Each run below is a few steps of one of 6 hidden systems, one row a step.
z_185, run 1:
[[  3 -39  28 -17  17  11   7  19  34  12   4  13 -30 -35 -16   3 -22  -7
   -8   0 -40   4  11  14 -26  15 -17  18]
 [  4 -42  34 -18  19  14   5  20  31  15   8  17 -34 -39 -15  -4 -20  -6
  -17   4 -39   6  -5  19 -25  26 -29   4]
 [  0 -39  37 -14  19  14   5  27  23  16  11  20 -41 -38 -19  -9 -22  -7
  -26  10 -29  10 -13  27 -14  35 -44 -10]
 [ -2 -40  30 -10  18  15   0  31  14  17  16  20 -39 -31 -11 -17 -23  -9
  -30  12 -17   9 -21  26  -8  43 -50 -26]
 [ -2 -33  21  -5  17  14  -8  30   3  10  18  14 -29 -24  -3 -24 -20 -11
  -29  22  -4  10 -24  26   0  42 -57 -33]
 [  2 -25  14   9  13  10 -12  28 -12   9  19  10 -20 -12   5 -24 -12  -5
  -37  25   9   8 -33  21   9  37 -60 -41]
 [ -1 -16   4  17   0  15 -14  20 -25   7  23   3  -7   4  11 -25  -7  -2
  -32  36  14   5 -25  14  13  34 -58 -44]
 [  0  -3  -7  27  -6  17 -15   6 -35   0  21  -4   8  17  14 -21  -2   8
  -32  37  24  -1 -27   6  15  23 -53 -38]
 [ -1  12 -21  36 -17  19 -18  -8 -48  -2  18 -13  21  29  13 -14   3  15
  -27  36  25  -3 -28  -2  12  10 -37 -30]]
z_286, run 2 (9 x 28):
[[  1  26 -28  14 -13  -8 -16 -31 -19 -18  -4 -14  25  24   0  13   9  19
   19   1   5 -13  10 -10  -1 -31  29  17]
 [  9  25 -27  12  -3 -19  -5 -39 -10 -14  -3 -12  19  22  -2  17  18  12
   25 -12   2 -13  19 -12   3 -34  43  24]
 [ 16  27 -18   7   0 -24  11 -37   1 -20  -9 -15  11  15   1  18  18  10
   26 -20  -2   0  21 -10   5 -37  45  23]
 [ 22  22  -8  -1   3 -33  14 -35  10 -17 -17  -6   5   4   2  19  17   3
   24 -23 -11   1  27 -10   6 -32  42  29]
 [ 31  16   5  -3  15 -38  26 -23  18 -12 -19  -4   1  -7   1  18  13   0
   21 -28 -14   6  35  -4   9 -22  39  27]
 [ 35   4  16 -10  18 -41  28 -10  23  -6 -26   2  -2 -15   4  12  12 -10
   14 -29 -23   8  40  -6  13 -13  27  19]
 [ 33  -1  27 -15  27 -37  30   7  30  -2 -26   7  -6 -27   1   9   5 -16
   12 -27 -19   8  42   0  18  -1  18  13]
 [ 28 -11  29 -18  30 -33  32  27  30   7 -23  12  -5 -36   5   2   5 -23
    6 -21 -15  13  50  -2  20   9   0   6]
 [ 16 -18  34 -18  28 -25  28  48  31  11 -24  19  -1 -40   3  -6  -9 -30
    3 -13  -7  15  41  -1  23  16 -17  -1]]
z_287, run 3, 9 rows:
[[-35  13 -20 -13 -16  -6 -14   2   4   1 -12   0  26   0 -23  26  -3   7
   34  -1  13  -9  20 -22   0 -24  33  15]
 [-31  16 -25 -10 -14 -12 -12  -4   2  -1 -16   4  32  -2 -25  20  -5   3
   37  -6  23  -5  20 -25   9 -20  35   4]
 [-27  21 -26 -12 -11 -25  -9  -5   0  -1 -21  -1  30  -6 -25  23  -1   1
   40  -2  28  -4  18 -22  23 -11  32  -1]
 [-19  25 -24  -9  -7 -33  -8  -5  -5  -3 -20   0  28  -1 -18  20   4  -3
   43  -3  38   0  22 -19  44 -11  27  -9]
 [ -4  29 -23  -7  -7 -43  -9 -12  -7 -10 -22  -5  26  -1 -10  19  11  -5
   40  -1  41   7  19 -15  47  -4  22 -17]
 [ 10  32 -25   1  -1 -49  -3  -9 -14 -13 -17 -10  26   9  -2  11  13  -6
   30  -2  40   8  18 -13  55  -4  23 -25]
 [ 24  33 -20  11   0 -51  -3 -14 -20 -16 -16 -14  23  14  12   4  23  -7
   24  -5  42   8  24  -7  58  -3  12 -26]
 [ 33  38 -13  16   9 -49   5 -17 -27 -14 -11 -13  19  16  22   0  28  -5
    8  -3  35  12  20  -4  52  -3   6 -24]
 [ 42  31 -11  24   7 -39  24 -15 -24 -13  -9 -16  19  19  34  -7  26  -1
  -12  -3  20  14   9  -2  49  -1  -2 -22]]
z_182, run 4 (9 x 28):
[[ -6   8 -29  15 -18  10 -24 -56 -21 -14  26 -16 -15  32  -9   7   4  28
    2  10  -5 -11 -36   8 -20 -10  12   2]
 [ -4   5 -28   7 -10  -1 -30 -62 -14 -20  27 -15 -20  23 -20  15   5  27
   15   6 -10 -14 -25   9 -26 -16  24   8]
 [  6   9 -25   0  -3 -17 -34 -62  -5 -21  22 -12 -33  14 -25  21   7  22
   25  -3 -17 -13 -14  19 -22 -18  34  14]
 [ 14   3 -13  -5   6 -33 -28 -61   9 -22  16  -6 -41   0 -30  23   9  13
   26 -11 -23  -5  -3  25 -19 -12  41  14]
 [ 25  -2  -5 -12  16 -43 -15 -54  21 -23  11  -2 -48  -7 -28  20  10   4
   23 -22 -27  -1   6  27 -14  -7  37  15]
 [ 30  -6  11 -17  26 -51   0 -41  30 -19   2   7 -52 -21 -23  16  12  -6
   26 -27 -30  10   9  29  -5   2  31   6]
 [ 41 -11  25 -21  34 -56  10 -26  37 -13  -2   9 -56 -31 -15   3   7 -13
   15 -34 -30  13  19  29   7   9  19  -1]
 [ 53 -15  36 -19  45 -53  24  -4  41 -10  -4  16 -46 -35  -3  -7   8 -24
    5 -31 -29  17  29  28  17  15   0  -5]
 [ 58 -22  50  -9  46 -42  32  15  35  -2 -10  15 -39 -35  14 -11   6 -27
  -12 -23 -27  24  25  26  24  27 -18 -13]]
z_679, run 5:
[[ 40   9   5   2  18 -53  -4 -24 -15 -16   1  -4 -29  -5  -1  -7  17  -6
   -6   3  16  17  -7  27  42  25 -14 -43]
 [ 46  -2  14   4  17 -35  -3 -22  -9 -16  10  -1 -46  -8   3 -13   7  -3
  -21   6   4  23 -22  34  27  37 -27 -42]
 [ 44 -14  21   4  22 -20  -5 -15  -2 -10  18  -2 -49  -6   5 -19   1  -2
  -31   9 -10  16 -30  44  14  34 -40 -39]
 [ 41 -24  23  11  22  -4  -4 -14  -3 -10  28   6 -51  -4   8 -21   4   1
  -40  14 -16  11 -36  44   2  34 -42 -31]
 [ 33 -30  21  13  22   9  -7 -10  -5  -8  35   6 -51   1   6 -30  -2   3
  -41  13 -29   4 -35  41 -19  31 -42 -19]
 [ 20 -34  20  14  13  22  -9  -9  -1  -5  43   3 -49   5   5 -31  -3   7
  -40   7 -36  -6 -40  36 -39  26 -46 -12]
 [  0 -30  15  15   9  37 -13  -9  -4   1  49   2 -46   7   0 -27  -8  12
  -35  11 -39 -11 -39  30 -53  12 -37   1]
 [-19 -29  10  15  -2  48 -14 -11  -1   5  48   4 -29   9  -4 -24 -12  23
  -30  11 -39 -19 -42  19 -69  -1 -31  14]
 [-40 -25  -2  10 -15  65 -17  -9  -3   8  40   4 -20  18 -15  -9 -17  28
  -20  15 -35 -25 -43   9 -76  -9 -19  25]]
z_452, run 6 (9 x 28):
[[-26 -31  33 -19  11  23   8  67  20  29 -16  20  13 -40  -9  -4 -25 -13
  -13  15 -10   0  23  -9  -4  29 -44  -1]
 [-33 -25  21 -19  11  14   4  69  18  23 -20  21  21 -40 -14   2 -28 -18
    1  14   3   4  34 -17   0  17 -30   0]
 [-39 -18  14 -21   2  14   7  69  13  22 -25  18  39 -33 -17   3 -20 -18
   13   6  14   3  39 -28  10   7 -17   5]
 [-41  -8  11 -21   5   6  12  66  12  19 -36  20  50 -27 -10   8 -17 -21
   17   2  17   0  46 -37  13  -3  -7   8]
 [-34   6   7 -16  -1   1  22  57   7  24 -38  11  56 -25  -2  14 -11 -14
   19  -1  18   2  53 -46  15  -8   5  13]
 [-23  12   6  -9  -6  -3  26  44   4  14 -48   7  63 -14   1  15  -5 -11
   16  -5  18   2  56 -44  24 -18  12  15]
 [ -5  23   4  -4   0  -5  33  35  -1  10 -50  -1  65 -10   9  18  -3  -6
   14  -7  11   2  61 -48  25 -24  15  24]
 [ 14  24  10   5   1 -10  39  25  -1   4 -47  -6  61  -6  19  15   7  -8
    8  -6   4   3  63 -44  29 -25  21  29]
 [ 38  22  12  12   6 -15  45  13  -1   0 -44 -13  53  -3  29  14  11  -6
    0 -11  -2  11  66 -32  29 -27  17  30]]

Name the system that made each run.
run 7, 4 rows:
[[-25  -9  -3  -3  -7  10 -16   9  -9   9   8   7  -2  -9 -12  -3 -13   5
  -11  17  15   1 -19   5   0  22 -30 -25]
 [-16  -9  -5   1  -5   6 -22   1 -18   6  14  -1 -10  -1 -15  -8  -9   3
   -9  19  12   3 -30  12   0  26 -25 -29]
 [-11  -2 -10   6  -6  -2 -22 -17 -14   4  24  -1 -22   3 -10  -7  -5   8
  -10  18  12  -1 -34  18   3  21 -21 -28]
 [  2  -4 -10  10  -2  -2 -19 -30 -12  -7  25  -4 -29   9 -11  -5   3  10
  -13  13   4   0 -40  23  -2  17 -14 -26]]
 | z_287
run 8 (4 x 28):
[[-35  12 -21 -10 -13 -15 -27   4  -4  -2 -12   2  21  -9 -25  17  -7   1
   32  12  28  -3  18 -17  15  -3  14  -8]
 [-21  14 -26  -9  -7 -26 -28  -4  -9  -1 -11   1  19  -8 -24  13  -3   0
   34  14  37  -4  15 -10  23   1  13 -18]
 [-10  18 -23   0  -4 -32 -28 -11 -18  -8  -9  -4  14   1 -16  15   4  -1
   30  15  37  -1  14  -3  34   4  14 -26]
 [  8  21 -24   8  -3 -47 -27 -18 -25 -13  -4  -7   6   8  -7   7  11  -1
   21   9  32   0   7   2  40   6  13 -30]]
 | z_287
run 9, 4 rows:
[[-20 -10  11 -35   9 -28   2  25  36  11 -25  21   0 -43 -30  17 -15 -23
   36 -15  11   9  25  -7  16   7  15   0]
 [-20   0   5 -35   9 -36   6  22  31   8 -34  18  11 -40 -28  20  -9 -21
   40 -13  24  12  32 -14  32   5  23  -5]
 [-16  10  -5 -27   3 -42   6  15  21   7 -37   7  20 -33 -20  25  -2 -20
   46 -10  31  13  36 -21  48   2  25 -13]
 [ -4  21 -13 -16   3 -47  13   9  10   4 -40   5  37 -20 -13  26   6 -16
   42  -5  41  14  41 -24  63   0  28 -15]]
 | z_452
run 10 (4 x 28):
[[-19  35 -24  -1 -16 -18  11   1  -4  -1 -39  -9  57   5   0  28  10  -2
   37  -4  30   0  43 -43  28 -30  40  15]
 [  5  40 -20   8 -13 -25  17  -7 -10  -5 -40 -14  56  12  14  26  12   6
   27  -7  21  -1  44 -40  29 -36  43  22]
 [ 28  43 -18  14  -3 -24  21 -17 -16  -8 -32 -23  49  17  26  18  22   3
   15 -14  13   1  47 -35  30 -37  38  28]
 [ 55  37 -10  28   1 -25  33 -23 -14 -21 -24 -29  38  27  43   8  28   2
    3 -15  -3   5  47 -22  27 -37  36  32]]
 | z_452
